In the rows, zero is written as 100.
One turn moves each row of this set onto another row. After a few examples, where does it send each row asked below?
kon: 92 125 93 75 115 116 90 99 97 89 103 95 106 116 91 97 121 93 103 100 113
 109 86 108 100 105 92 88 94 93 101 105 95 116
tuni: 114 104 86 93 107 105 98 102 86 103 87 110 100 71 82 109 83 81 98 112
 105 100 105 94 90 102 92 93 112 109 95 119 97 94
Bosi: 112 96 116 92 100 116 99 106 91 98 92 103 86 104 106 105 97 108 120 107
 107 100 82 109 102 91 101 97 105 88 103 97 99 93
Lada: 92 115 94 86 105 90 103 93 93 107 115 86 96 116 95 88 112 98 99 101 102
 111 108 92 114 121 106 81 108 110 101 127 101 100
Vum: 95 116 106 86 109 92 77 79 85 106 84 107 106 98 101 91 98 99 82 103 87
 99 103 106 91 93 96 113 106 97 92 123 104 96
Tulup: 95 103 86 90 106 111 106 112 95 83 79 102 106 90 97 104 93 90 107 100
 125 113 84 108 111 96 87 98 103 86 98 105 102 97
lof: 107 88 91 88 109 87 97 83 105 116 95 102 108 107 91 118 118 93 85 126
 105 89 109 100 91 100 98 92 99 100 103 111 106 114
rem: 112 106 87 95 109 107 94 104 88 99 84 105 99 70 82 112 87 87 97 116 109
 97 102 96 84 100 97 92 106 107 91 127 93 97
Kig: 93 115 106 87 107 91 87 78 86 106 79 107 106 96 104 94 94 106 82 108 84
 103 95 107 88 93 96 109 102 100 94 121 99 101
Movip: 91 115 116 98 109 124 81 93 89 89 108 112 104 105 104 99 95 109 96 92 98
 101 92 107 108 99 102 97 98 87 98 103 96 115
Vifi: 86 115 99 88 108 88 106 90 94 105 111 87 100 115 93 86 120 96 97 97 97
 118 108 99 117 113 107 87 110 101 103 121 101 92
fid: 111 102 87 96 110 103 102 99 92 99 86 107 105 72 85 108 84 84 99 115 109
 97 108 93 92 104 90 97 117 113 91 122 101 99
kelo: 108 84 90 90 107 89 97 79 103 113 93 103 102 105 90 113 118 93 86 123
 105 86 110 96 90 99 100 89 92 99 102 112 102 112
rufe: 101 118 108 85 108 93 80 81 89 107 88 107 106 97 107 94 93 104 86 106 85
 92 106 109 90 91 95 109 109 98 89 123 110 100
sedi: 112 101 113 92 101 116 103 107 86 96 94 100 85 105 105 101 95 106 117
 104 104 103 82 107 107 90 102 102 107 88 105 97 101 92
poku: 91 94 93 98 96 106 114 100 108 98 116 102 103 91 89 100 110 97 90 83 112
 88 111 100 97 96 99 85 98 93 89 141 108 84
pimeb: 113 104 85 94 108 103 101 98 90 99 82 107 105 75 86 103 83 87 99 113 110
 100 110 90 88 102 96 93 116 112 94 121 97 94
sil: 81 88 101 110 116 117 100 97 112 86 102 98 112 97 94 108 99 107 94 91
 116 98 88 96 100 99 86 102 103 86 90 106 91 102
bezo: 104 83 91 92 111 86 96 82 101 115 92 98 106 102 87 120 117 93 87 122 100
 89 112 96 95 97 101 92 95 95 106 108 103 109
kel: 92 126 98 76 113 116 91 101 99 91 99 96 107 114 88 97 117 95 105 107 114
 110 83 107 99 110 92 88 97 97 100 105 93 115
Kidal: 100 81 89 89 113 83 96 85 98 108 93 99 103 106 86 117 114 93 94 125 96
 88 111 103 91 103 104 92 96 95 102 109 96 112
Teso: 88 91 94 97 95 105 112 107 105 101 121 99 101 88 86 107 109 97 91 88 109
 92 112 103 103 94 96 86 94 89 91 136 104 83
nep: 91 119 99 86 107 92 102 94 95 108 116 86 102 116 99 93 111 100 98 100
 101 116 113 97 111 120 102 84 111 111 101 128 102 100
fasof: 95 119 102 86 103 90 79 82 88 106 87 105 106 98 103 88 93 104 83 109 86
 90 105 107 93 91 100 108 106 96 89 122 106 98
Pusa: 107 103 115 94 80 104 107 94 88 107 103 110 80 97 116 101 107 91 99 96
 108 121 103 99 99 93 96 95 98 113 101 126 93 84
fus: 88 92 96 97 96 105 115 103 109 100 123 100 103 93 89 106 112 98 88 89
 111 86 110 104 100 97 95 90 102 94 91 139 110 85
Lizu: 106 96 101 92 119 112 105 94 103 98 107 84 100 119 85 115 116 103 99 99
 118 94 80 102 80 98 102 99 103 92 106 99 97 104
marid: 88 90 90 100 98 110 107 104 107 98 121 100 98 89 91 108 117 91 92 87 108
 91 113 100 105 96 103 83 95 92 95 133 104 85
fonid: 110 106 111 99 83 106 106 91 87 105 104 107 83 92 116 98 109 94 97 92
 112 121 97 98 99 91 97 88 106 110 106 126 93 81
Durit: 111 103 114 95 80 100 110 93 94 103 101 109 83 97 121 101 108 91 103 97
 113 118 107 102 104 91 94 93 102 112 100 126 101 88
Movat: 98 104 89 92 109 111 104 112 99 84 81 100 103 91 93 104 94 89 109 98 128
 115 86 108 115 100 93 93 106 89 97 101 104 100
Guf: 86 87 99 114 115 118 103 97 108 86 105 99 111 99 94 110 99 104 90 91 122
 103 90 93 100 97 87 101 103 84 94 106 88 101
gosav: 87 112 98 84 109 88 103 92 92 107 110 82 100 115 95 92 116 99 100 97 102
 117 111 95 112 118 102 86 107 108 105 129 99 96
Pak: 104 95 105 94 112 109 103 89 103 98 106 89 97 118 87 114 118 103 98 98
 123 94 78 106 85 98 103 99 106 93 109 95 97 104
Rav: 93 112 117 98 110 119 82 93 84 88 107 112 102 109 104 98 95 108 100 98
 95 102 94 104 108 98 99 98 96 86 97 103 92 119
Dakam: 106 104 111 97 75 99 109 91 92 104 101 109 86 99 122 98 107 94 100 99
 112 118 107 98 100 90 99 92 100 110 101 123 97 85

tuni goes to -> Teso
fid goes to -> fus
Rav goes to -> sedi
Now find these:
poku goes to -> kelo
marid goes to -> Kidal
Pak goes to -> kel

